[[-25   9]
 [ 10  -6]
 [ 18 -15]
 [ 16  33]]
:
[ 9 10]

[[ 17 -23]
 [  0 -38]
 [-27  44]]
:
[-23   0]

[[  0 -17 -24  -2]
 [  1 -18 -29   5]
 [ 17 -18   9 -16]
 [-12 -14 -32  -3]]
:
[ -2 -29 -18 -12]

[[ 0 27 32 -4 -9]
 [-1 30 37 -5 -9]
 [ 0  1  1  0  0]
 [ 2 11 15 -1 -4]
 [-2 24 31 -4 -7]]
:
[-9 -5  1 11 -2]

[[-37  -7]
 [ 27 -27]
 [-36 -12]
 [  2  38]]
:
[-7 27]

[[  8  -9]
 [ -1  -6]
 [ 11  -8]
 [-14  31]
 [  4 -11]]
:
[-9 -1]

[[10 -4]
 [12 40]
 [32 -3]]
:
[-4 12]

[[-23  19 -43]
 [-21 -28  33]
 [-30 -41 -42]
 [-41  25 -11]
 [ -8   6  11]]
:
[-43 -28 -30]
---
[[  2 -22 -18  -2  -6  18   8  33   1   1  20]
 [-29   9   3  30 -17 -16 -11 -22 -13 -27 -13]]
:
[[-29   9   3  30 -17 -16 -11 -22 -13 -27 -13]]

[[ -9  33 -26 -25   1  17]
 [  1   0  -1   0   0   0]]
:
[[ 1  0 -1  0  0  0]]

[[  1 -43  24  -5   8  -2]
 [ -7 -26  32   1  12  11]]
:
[[ -7 -26  32   1  12  11]]

[[ 17 -12  -1  38  31  -1   4   6 -18   0  23]
 [ 15  -5 -10  19  23  -9  10   4 -28   0   8]
 [ 19  -5   4   2  23  11  -4  16 -18 -15  23]
 [ 18 -18   5  10  23   2  -4   5 -18   0  35]
 [ 21  -3 -17  19  36  -1 -13   4 -16  12  23]
 [ 23  -5  -5  21  23 -13  -4  10 -18 -30  23]]
:
[[ 15  -5 -10  19  23  -9  10   4 -28   0   8]
 [ 18 -18   5  10  23   2  -4   5 -18   0  35]
 [ 23  -5  -5  21  23 -13  -4  10 -18 -30  23]]

[[ 21 -16  -1 -10 -18  10   0   3  18]
 [ -5  -9 -18  -8  -6  -6  11   0  -1]
 [-11  18  -4  14  14  -6   3  -6  -9]
 [  8 -28  18 -22 -22   0  10   0   1]
 [  0 -32  -3 -24 -26   4   0   2   3]
 [  5  -3  14   4  -3   0  -6  -3  -9]
 [-13 -17   2  -4 -12  -6  -4  -1  -6]
 [  5 -25  -5 -18 -22   7   2   1   6]
 [ 11  29   6  17  23   3   7   3   6]
 [ -4  18  -9   9  20  -2  -6   3   1]]
:
[[ -5  -9 -18  -8  -6  -6  11   0  -1]
 [  8 -28  18 -22 -22   0  10   0   1]
 [  5  -3  14   4  -3   0  -6  -3  -9]
 [  5 -25  -5 -18 -22   7   2   1   6]
 [ -4  18  -9   9  20  -2  -6   3   1]]

[[-17 -10  22  13  -3 -15  11  28  24   1 -29 -20 -13   1]
 [ 11   4  25   3  27 -15 -19   1 -15  31 -19  -7  12 -13]
 [  2  20  33  14 -26  16  17 -11 -24   1  11   1   5 -17]
 [  8  35  -1  17 -12 -16  -5  23 -26  15  11 -18 -16   6]]
:
[[ 11   4  25   3  27 -15 -19   1 -15  31 -19  -7  12 -13]
 [  8  35  -1  17 -12 -16  -5  23 -26  15  11 -18 -16   6]]

[[ -2  -6 -11   1  23   9  -6   2   6  -8  18   1  20  -3]
 [-11   6  -1 -36  11  19  12 -33  20  28   8 -28   9   9]]
:
[[-11   6  -1 -36  11  19  12 -33  20  28   8 -28   9   9]]
